(in the rows, 128 means zero)
One turn moves each row of this set onto another row. After a few examples, where does it send each row asked below?
lili: [130 143 115  99 163 121 128 143 129 134 142 100 139]
luza: [122 139 130 104 117 124 134 117 102 142 150 107 150]
som: [127 113 106  80 129 121 140 138 136 147 156  87 152]
Ropet: [124 108 115 115  93  95 115 142 116 148 149 100 126]
Fipa: [128 128 115  95 138 141 131 145 108 157 135  79 137]
tofor: [123 132 114  74 138 105 122 135 135 116 131 105 118]
benid: [122 136 105 106 147 112 136 149 144 141 157  84 147]
nir: [126 115 116  85 153 138 125 129 120 137 135 101 132]
nataf: [124 115  89 102 128 138 140 139 123 145 149  84 127]
mese: [127 134 121 117  88 113 120 144 139 127 129  99 131]
Pemun: [128 135 129 120  95 119 114 148 126 128 120 101 127]
Kela: [126 126 115 122 119  97 132 133 114 156 151  72 119]
refi: [129 120 106 105 158 108 130 157 131 131 151 100 143]
Podev: [105 126 136  92 137 122 108 154 114 137 122  89 136]
buv: [132 129 120  92 103  96 118 116 129 134 146 117 124]
sose: [116 140 129 107  94 115 114 117 124 152 142  95 129]
Tar: [122 111 107  87 116  92 130 168 124 131 145  91 139]
topo: [140 106 108  83 149 109 130 146 127 146 141  86 127]
gete: [118 106 112 108 121 107 135 117 120 125 161 115 138]
fifup: [137 136 138  93 130  90 129 126 114 152 147  88 140]
bodiv: [124 139  95 113 142 128 139 152 124 135 153  98 143]
fet: [ 98 137 106  94 107 122 131 140 141 134 146  80 137]
Fol: [118 135 113 118 156 128 125 155 121 142 143  87 140]
rima: [122 117 143 104 114  95 100 131 119 152 134  96 126]
kare: [120 107 119 123 139 108 120 124 107 135 141  99 109]
fesus: [130 133 139 110 107 113 108 143 131 125 116 106 127]
Kogad: [132 125 126 110  93  99 117 149 144 126 131 100 134]
mima: [119 141  99 102 116 131 131 156 101 130 129  97 118]
Komos: [137 125 131 106 105  99 112 145 140 121 123 108 126]
mog: [130 125 120 111 105 114 112 129 100 138 134 119 115]

mima moves to fet
kare moves to luza
Where do these go?
topo moves to nir
fesus moves to Pemun
buv moves to rima
benid moves to refi

One turn moves each row of this set onto another row. After a few examples, where does it send each row asked below?
zufi: [129 141 117 127 121 127 123 120 127 124 119 171 125 125 115 146 123 128
 141 131 115 127 144 121 141 114 133]
nubos: [138 136 130 128 117 121 117 126 119 133 121  99 160 126 133 111 129 160
 110 120 136 145 104 126 132 130 104]
Nit: [136 114 128 124 114 135 119 122 119 131 121 114 130 129  88 125 104 152
 129 131 136 156 111 143 125 135 131]
Ruput: [115 132 137 147 115 121 141 147 127 135 146 117 139 106 140 127 119 174
 149 131 105 143 111 114 131 129 110]
dite: [135 115 129 143 115 127 121 128 114 135 105 122 125 110  76 127 106 144
 141 132 137 158 112 121 130 131 119]
tomak: [159 134 121 139 129 137 133 131 109 125 155 138 129 136 149 131 135 127
 135 126 127 149 119 107 152 109 137]
pemur: [116 121 132 144 111 113 128 139 119 141 103 108 150 100 131 130 121 140
 129 121 125 154 108 107 147 132  97]
dakup: [130 147 123 135 121 120 116 117 128 117 110 173 121 117 112 132 120 125
 134 131 123 121 141 120 129 114 118]
Gili: [150 124 128 136 120 132 117 123 112 133 115 119 131 124  75 119 113 157
 133 131 143 154 112 127 124 130 124]
Latu: [132 112 142 122 106 126 119 131 111 126 109 125 134 117  93 123 108 159
 133 128 133 153 112 140 139 142 128]
faku: [137 117 138 141 131 100 140 109 106 116 142 162 135 136 115 117 120 138
 123 113 130 155 153 120 124 118  96]
faz: [127 142 128 150 124 125 133 136 132 134 155 108 138 117 132 114 119 175
 139 133 116 139 108 118 109 121 107]
kibap: [128 129 109 144 128 128 123 120 131 146 125  90 144 123 121 127 117 134
 120 126 134 155 107 114 119 117 102]
ras: [128 141 124 160 128 124 138 139 131 140 149 111 134 110 126 121 122 169
 147 134 115 142 109 103 113 117 105]
tezib: [123 136 131 158 121 121 141 148 126 140 143 119 138 103 129 126 124 171
 154 132 110 145 111 100 127 122 106]
mati: [126 125 132 149 119 122 125 128 122 112 135 134 112 112 158 121 112 103
 126 128 130 143 112 118 132 116 109]
neraf: [137 114 133 134 132 107 144 109 108 120 151 161 136 143 118 126 120 138
 125 113 125 159 156 124 129 117 107]
Baza: [164 143 138 143 123 124 124 135 100 115 139 147 134 125 149 112 140 138
 128 124 135 139 114 103 151 117 122]
rel: [127 111 140 137 127 101 142 111 109 116 143 162 133 133 122 124 115 134
 124 114 125 157 154 126 129 121  99]
ruva: [124 119 121 123 115 129 132 134 121 146 129  99 159 127 138 139 125 150
 126 121 119 158 112 123 153 130 122]
gonom: [125 141 119 123 120 126 116 112 133 118 121 166 122 128 119 136 116 125
 130 131 120 123 141 134 126 115 128]
bufep: [131 111 132 143 132 104 145 110 109 122 145 161 131 135 115 129 118 129
 129 116 126 160 155 117 128 116 101]
Vovan: [135 123 116 144 126 135 133 127 122 125 151 130 115 127 153 137 117 105
 135 129 124 153 118 113 141 109 129]
dusat: [133 147 129 122 117 121 115 120 122 115 115 175 130 124 120 131 126 138
 132 129 120 119 140 128 139 120 127]
tuk: [138 115 139 139 129 102 144 114 102 120 144 166 138 136 117 125 124 141
 128 113 126 158 156 117 135 119 103]
Kani: [145 138 145 149 118 115 118 132 110 106 128 143 122 110 155 104 126 123
 122 126 139 135 110 110 136 121 105]
nule: [121 137 134 141 118 125 137 140 130 132 155 111 142 117 141 120 119 179
 141 131 110 140 110 123 122 126 114]
Tas: [136 110 133 131 111 130 127 134 108 137 109 126 133 116  84 135 111 154
 145 129 129 161 115 125 147 137 133]
Nileb: [143 151 117 127 126 128 116 115 126 121 122 170 128 132 110 133 128 135
 133 131 124 122 142 122 131 111 130]
nat: [147 136 117 149 127 125 128 134 113 151 116 106 156 118 113 129 137 152
 133 122 131 157 110  92 144 119 107]

Baza moves to mati
tuk moves to rel
dite moves to Tas
Where do these go?
nule moves to faz
nat moves to pemur
dusat moves to gonom

